In the rows, 128 means zero.
One turn moves each row of this set onto another row. After a few examples, where does it send each row asked below?
res: [144 142 159 144 117 121 141 112  76 129 156 110 137 111 114 128 132 120
 123 105 103 121  97 101 141 137 135  92  95 126 135 146 158]
Lolup: [139 124 107 128 150 114 108 134 100 152 165 102 113 107 104 144 112 129
 127 173 124 117 126  97 135 113 144  87 111 132 165 138 162]
simi: [168 143 125 123 149 126 137 141 103 110 136 119 120 116  96 137 123 153
 126 128 129 137 135  87 143 121 148  89 131 126 187 114 143]
Guzen: [154 160 119 151 118 127 145  89  84 121 158 129 149 114 142 121 133 152
 132 117  91 133 100  79 122 112 144 109 113 139 155 161 159]
losol: [148 143 119 114 131 125 146 114  82  98 144 138 129 103 132 137 112 166
 136 108  97 125 127  99  82  97 136  83 109 151 160 143 148]
difas: [158 139 124 131 129 134  96  88  93 137 179 149 133 126 145 136 139 151
 145  99  94 144 109  96 123 117 105  93 139 129 144 139 164]
gomav: [151 136 110  83 137 162 141 131 104 114 137 107 153 130 118 116 149 154
 132 116 128 136  94  89 139 106 126 112 121 158 148 148 157]
vov: [163 108 130 115 145 127 116 129 104 126 129 112 126 146 133 142 114 131
 113 112 140 129 116 115 129 114 114 119 140 108 165 129 149]
Ruket: [151 107  95 108 136 142 115  91 131 154 152 105 150 147 105 140 121 152
 125 136 130 125 117 107 112 138 127 101 140 153 147 130 152]
por: [137 142 128 109 129 127 124 126  64 125 149 147 124 125 122 125 149 144
 123 121 123 142 114 120 121  97 156  82 105 158 163 160 158]
vavor: [118 132 104  86 155 142 125 112 107 126 139 118 157 114 130 135 130 143
 132 137 128 130 114  80 154 122 109  91 141 168 157 135 137]
famen: [123 117 114 117 141 127  88 109 113 127 176 133 140 114 114 130 119 145
 132  83 115 127 119  92 120 122  90  76  99 152 147 137 146]
zef: [137 157 121 110 131 131 130 123 101 118 166 106 129 120 113 134 127 147
 142 114 113 132 111  99 144 124 112  66  58 125 140 140 171]
Foga: [140 154 122 123 126 136 139  90  75 131 142 140 133 110 140 118 114 160
 129 107 102 133 141  87  87 129 116  91 134 134 160 139 164]
Nimiz: [135 130 135 146 148 117 111 125  92 150 165 118 108 112  84 135 101 141
 121 150 107 100 130 121 139 118 105  99 128 120 137 135 153]
fel: [163 137  91 101 146 142 132 121 109 114 150 107 121 124  95 134 117 180
 153 138 120 123  99 125 125 121 112  96 102 154 122 141 130]
Fiv: [132 126 117 109 138 153 106 107  76 125 160 129 110 111 148 127 129 142
 136 103 111 141 129 101  80 125 104  90 128 132 153 144 144]
muma: [172 142 120 109 120 133 125 125  96 111 124 122 134 104 118 118 115 136
 110 158 103 138 109  93 136 128  92 105 130 105 173 129 146]
kel: [147 131 127 113 117 151 160 115 106 116 139 134 142 124  89 131 139 161
 132 101 106 142  94 101 139 102 110 123 145 138 131 143 149]
Zaf: [173 125 135 140 142 102 124 114 103 134 144  93 143 123 102 142 104 141
 125 150 122 145 123 101 149 135 137 105 148 147 132 131 159]
Ganu: [161 108 118 110 141 137 121  90  94 115 157 119 137 102 118 122 120 144
 148 172 105 130 112 100 125 117 123 102 157 126 118 147 141]
Reben: [174 140 111 116 128 131 121 138 105 145 146 110 135 130 110 141 112 137
 127 173 106 125 102 105 124 122 131  96  89 129 158 146 188]
tata: [163 139 122 131 139 116 148 107  90 144 128 112 151 101  77 118 113 158
 145 122 131 129 114  95 126 140 141 108 136 143 124 136 145]
mopo: [ 95 159 121 114 141 139 117 114  99 135 148 157 133 122 108 125 123 130
 113 135 111 133 122  98 110 119 110  94  90 158 154 152 149]
Rekep: [129 147 113 110 135 113 102  97 127 150 181 111 136 130 125 155 133 144
 129 117 112 117 121  92 132  99 120  76 103 133 160 117 176]
dofuv: [120 124 127 105 136 125 120 113  91 133 162 170  97 133 133 131 119 135
 130 108 130 135 127 102 123 100 131  88 123 140 136 139 171]
bisap: [120 121 121 114 138 130 144 101 102 119 148 144 134 110 109 151 120 151
 139 117 114 141 115  99 158 112 107  97 169 147 139 129 130]
tovaz: [146 137 124 125 166 143 125 135 126 113 132 122 124 125 101 150 123 154
 122 137 105 106 125 101 124 101  94 120 110 120 166 128 125]
bub: [169 123 117 119 149 127 103 108 114 126 153  85 136 127 116 134 123 155
 125 177 100 124 122 108 145 114  92 108 129 139 130 144 157]
tona: [178 134 143 134 129 128 123 135  91 143 152 123 119 147  97 136 100 149
 125 134 108 117 109 136 133 122 119 101 115 117 133 140 185]
todal: [172 132 117 135 138 121 134 130 116 115 147  98 115 106  85 142 111 154
 136 160  99 138 108  98 145 127 103 112 107 143 117 138 146]
fozu: [138 136 147 132 125 114 107  91  95 131 182 119 128 109 136 147 139 123
 122 132  85 105  98 105 133  95 125  97 132 127 138 133 152]
Sero: [126 130 109 130 135 120 133 117  95  99 165 113 142 105 121 117 113 147
 128 101 118 121 111  83 124 107 140  85  76 159 153 159 137]
zuri: [137 142 126 112 109 124 132 100  85 150 135 171 130 109 116 120 142 147
 114 125  92 118 112  98 115 100 105 105 109 141 150 152 172]
mevo: [129 124 115 115 134 137 119 119  98 128 143 127 135 105 117 143 125 143
 124  92 109 129 120  97  65 115 118  95 101 157 166 143 138]
Zeged: [173 112 111 130 144 124 121 126 124 147 152  79 120 140  91 140 128 162
 126 129 133 133 128 102 144 126 125 109 117 149 138 133 167]

mevo -> losol
Ganu -> Ruket
Nimiz -> Lolup
Now these:
dofuv -> mopo
bisap -> vavor
Zeged -> todal
famen -> Sero
muma -> vov
Rekep -> zef

One turn moves each row of this set onto another row. After a few examples, where does it send each row asked below?
Tota: [ 97 137 107 130 144 125 141 150 127 117 135 157 134 129 111 131 135 157
 122 122]
Mir: [113 135 148 139  95 136 131 165 146 129 141 116 150 127 112 151 132 141
 127 101]
gam: [146 141 104 128 125 131 126 128 123 155 142 102 140 161 116 132 135 143
 134 118]
Duvo: [126 144 121 139 107 120 134 132 106 133 140  86 153 134 109 111 140 140
 122 113]
duro: [112 141 128 145  92 137 128 130 123 138 132 170 142 129 132 119 144 152
 110 132]
fedig: [131 124 129 144 106 143 114 104 110  91 134 137 140 103 147 140 124 121
 148 100]
zoge: [135 129 126 140 111 153 118 130 131 142 135 180 143 133 129 138 132 134
 111 125]
Dob: [151 125 104 127 120 137 122 144 111 137 134  95 136 136 104 128 114 122
 126 114]
Nev: [123 130 135 143 103 155 127 133 118 124 125 169 161 109 119 128 125 123
 115 115]
ravig: [109 137 126 129 120 142 131  94 148  99 124 114 120 113 153 114 114 128
 140 105]
govet: [108 133 107 112 139 120 152 143 131 126 121 155 148 139 115 121 138 143
 141 130]
mome: [120 115 114 132  85 119 123 102 114 117 123 133 117 123 156 131 144 149
 145 138]
riko: [132 109 127 145 120 146 107  96 122 110 139 146 133 112 141 166 134 132
 133 113]
letem: [112 125 130 134 134 142 122  84 159 117 135 124 114 122 149 136 127 135
 120 113]
patib: [112 129 114 121 115 136 129  97 151 113 119 117 103 123 156 114 115 135
 138 122]
Gifiz: [121 144 147 133  90 124 133 162 151 136 144 117 145 147 125 138 142 148
 133 105]
gilo: [136 156 115 148 131 138 119 132 114 131 158 100 146 143 112 131 131 144
 123  95]
vod: [122 129 117 132 150 126 124 156 129 109 146 161 124 131 112 123 127 139
 108 111]
daro: [136 129 116 130  91 129 118 108 111  99 126 135 125 122 161 120 126 129
 162 115]
bif: [126 132 113 128  86 142 132 142 118 136 113 167 138 127 133 113 123 136
 128 136]
lita: [124 125 141 125  84 129 133 172 144 132 128 113 141 132 115 140 125 133
 132 111]
vopo: [129 119 131 122 139 117 133 150 126 105 136 151 141 125 111 105 131 118
 111 114]
bol: [119 118 142 112 130 124 122  94 127 116 132  97 136 135 121 151 157 138
 136 132]
Simit: [118 137 116 120 132 145 114 125 112  90 131  99 116 120 122 152 115 142
 154 109]
zogo: [136 118 136 109 119 113 110 110 124 110 136  97 107 145 133 126 147 138
 130 132]
Gifif: [116 139 129 119 144 144 120 101 125 105 137 105 140 133 123 164 139 143
 155 112]
Gudim: [129 125 137 125  98 135 129 165 155 145 134 122 139 145 116 158 130 139
 132 112]
kibuz: [124 137 127 120 115 123 108 127 110  86 139  93 103 129 134 122 128 145
 136 116]
tuk: [124 133 127 112 136 112 149 138 130 114 130 151 156 139 119  99 142 123
 134 118]
sir: [136 142 140 130  99 138 125 169 152 130 144 121 140 146 124 143 123 134
 139  95]
Fopok: [132 152 126 137  97 149 128 136 120 122 130 171 153 130 139 108 124 128
 135 110]
gal: [100 121 124 132 118 132 128  90 153 117 124 116 106 117 149 124 129 144
 119 127]
gamod: [120 126 108 140 120 136 131 134 110 144 133  93 147 124  95 146 131 144
 117 122]
Kofo: [120 117 124 145 107 128 113  90 124 122 140 143 123 127 151 154 154 155
 130 129]
tagiv: [114 120 128 130 131 149 126  91 153 106 123 119 122 106 143 134 113 121
 129 108]

gilo -> gam
fedig -> Kofo
Tota -> tuk
Now these:
bif -> Nev
kibuz -> Gifif
Mir -> Gifiz
patib -> tagiv

One turn moves each row of this set onto another row. After a few examples, where does it send each row asked below?
zor: [115 111 120 111 127 119 122 125 156 132 177 139 146]
Suda: [130 116 109 119 101 122 121 139 144 142 115 127 143]
Bigin: [113 120 119 105 152 134 132 178 114 133 146 143 133]
Kemod: [123 128 112 122  94 120 126 120 126 134 133 133 138]
pur: [117 107 114 110 126 119 132 128 160 127 173 135 145]
kerob: [109 125 120 107 148 133 137 170 106 128 154 145 130]
fil: [109 119 122 117 189 108 145 142 135 129 119 130 136]
Rager: [120 115 127 107 151 120 123  96 122 137 100 137 138]
zetal: [111 123 116 107 148 133 143 172 110 125 151 141 130]
laso: [123 111 124 106 152 120 125 102 128 137  94 134 140]
gakom: [119 117 125 108 148 119 130  91 119 132 104 136 136]
zut: [128 122 117 121 103 122 106 135 138 150 119 134 144]
lufi: [103 131 132 120 187 107 133 128 120 133 133 139 134]
vesar: [120 103 117 109 131 121 118 138 168 137 165 135 149]
Ponoz: [128 120 106 121  95 121 134 130 136 132 122 126 139]
mopat: [117 108 121 110 131 120 113 131 161 138 171 140 148]
lanok: [124 129 119 123  99 121 109 124 127 145 131 137 141]
bodib: [123 110 120 106 150 120 134 100 128 131  94 130 138]
mume: [121 113 121 107 147 119 137  94 122 128 100 133 136]
Kegim: [111 124 122 106 151 134 130 173 109 133 151 146 132]
tubog: [106 123 119 118 183 107 156 133 128 120 127 128 132]
Kivik: [113 119 116 105 151 134 140 177 115 128 146 140 132]
Buruv: [103 131 126 120 182 105 149 125 119 123 136 135 131]
Tabip: [107 124 130 118 191 108 131 139 130 138 123 136 137]
vofu: [119 102 113 108 128 121 129 135 167 129 166 132 148]

zetal -> Bigin
zut -> Kemod
gakom -> bodib
Now these:
Tabip -> Buruv
zor -> vofu

One turn moves each row of this set onto another row. After a few examples, where does it send each row asked below?
Sogo: [ 89 127  94  87  92 137 136 120 114 174  90 132 139 107 127 108 142]
Dilot: [ 90 116 136 113  86  89 103 123 129 144 129 120 160 120 150 113 128]
Dasem: [ 79 113 119  94  83 134 114 129  88 148 102 132 135 127 129 115 172]
zoki: [ 99 111 138  96  97 154 107 115  96 158 103  94 152 109 127 112 132]
Feb: [ 99 126 124 100  98 146  89 114 105 155 103 105 151  99 125 116 108]
rugi: [106 136 143 124  63 136 108 156  89 152 115 114 149 113 148 114 158]
Sato: [132 129 118 102  80 129 105 140 100 193 108 135 144 120 118 118 135]
Fepa: [122 118 138 105 106 108 124 104 132 168 117 144 167 132 137 129 128]
rer: [115 124  91 116 125 157 111 130 137 143 116 136 164 116 124 123 131]
Kopi: [ 98 122  81 115  97 139 141 147 122 136 103 126 152 110 138 115 165]
Bape: [133 134 143 132  95 122 155 135 117 153 115 146 156 108 129 123 133]
Dosi: [ 98 137 101 108  86 142 138 139 118 129 104 142 160 113 137 133 179]
nom: [ 98 109 141 137  60 135 100 104 104 132 120 130 157 122 141 131 130]
Zad: [ 88 128 136  87  71 133 104 146  81 146  99 128 145 122 123 120 155]
Vuvo: [ 82 139 122 115 109 147  98 132 100 113 122 114 167 128 143 122 147]
zik: [103 116 107 129  54 116 119 134 109 146 127 157 144 119 106 121 141]
zazul: [ 96 140 136 139  92  99 126 148  99 131 132 141 142 118 134 109 133]
sed: [ 96 121  99  93 106 136 120 151 107 146  95 108 171 141 149 114 138]
seb: [120 126 139 110  85  89 129 137 106 141 131 126 173 130 127 129 153]
Kudi: [118 116  97 134  75 121 120 136 126 126 123 129 186 135 140 136 133]
fezup: [100 153 113  92  75 118 119 120 112 166 116 112 177 124 155 124 162]
Gini: [106 149  99 115  70 127 150 130 127 155 120 139 179 117 123 118 117]
pog: [105 134 119 138  88 136 110 108 108 137 148 128 169 116 106 119 113]
fimef: [114 127  93 114 133 156 122 127 109 149 112 115 161 120 121 114 123]
dav: [117 140 116 151  93 151 107 117 110 157 118 128 132  90 143 116 134]
mesen: [ 97 134 117 132 104 146  97 149 121 141 142 131 164 139 151 113 161]
rap: [ 93 148 116 111 100 127  81 119  98 169 123 115 153 129 145 106 116]
pubab: [ 94 130 116 112  58 122 132 122 107 153  96 160 161 144 147 131 133]
Fere: [104 119 141 133 105 122 121 131 135 160 119 151 141 114 142 106 108]
vaze: [114 129 100  91  89 139 123 120 113 171  90 149 139 103 110 126 137]
kabub: [ 93 124 149 115  55 145 125 126 113 166 121 141 155 113 116 109 116]
Vam: [108 116 130 132  92 165 110 136 107 134 112 136 132  92 116 121 150]
nasob: [122 147 107 126  92 138 129 124 103 159 120 157 148 124 132 131 178]
Bivub: [124 125  99 115  97 142 110 127 152 177 123 122 168 108 141 117 139]
pidum: [101 122 117 124 113 151 111 119  88 120 116 100 158 118 137 123 155]
rekil: [ 96 132 102  73  90 127 113 141 123 153  99 111 182 127 138 122 136]
pakam: [ 97 137 138 128 105 116 137 115 135 140 147 142 164 114 134 115 149]
Tizup: [120 127 135 118  84  92 121 125  99 156  97 131 147 119 146 125 112]
lusen: [104 103 122 115  97 158 117 128 106 153 120 128 131 100 103 110 159]
las: [104 129 134 118  92 147 116 124 115 149 122 132 190 152 139 123 106]

rap -> Sato
rekil -> Feb
sed -> zoki
Now these:
Kudi -> nom
Dilot -> Tizup

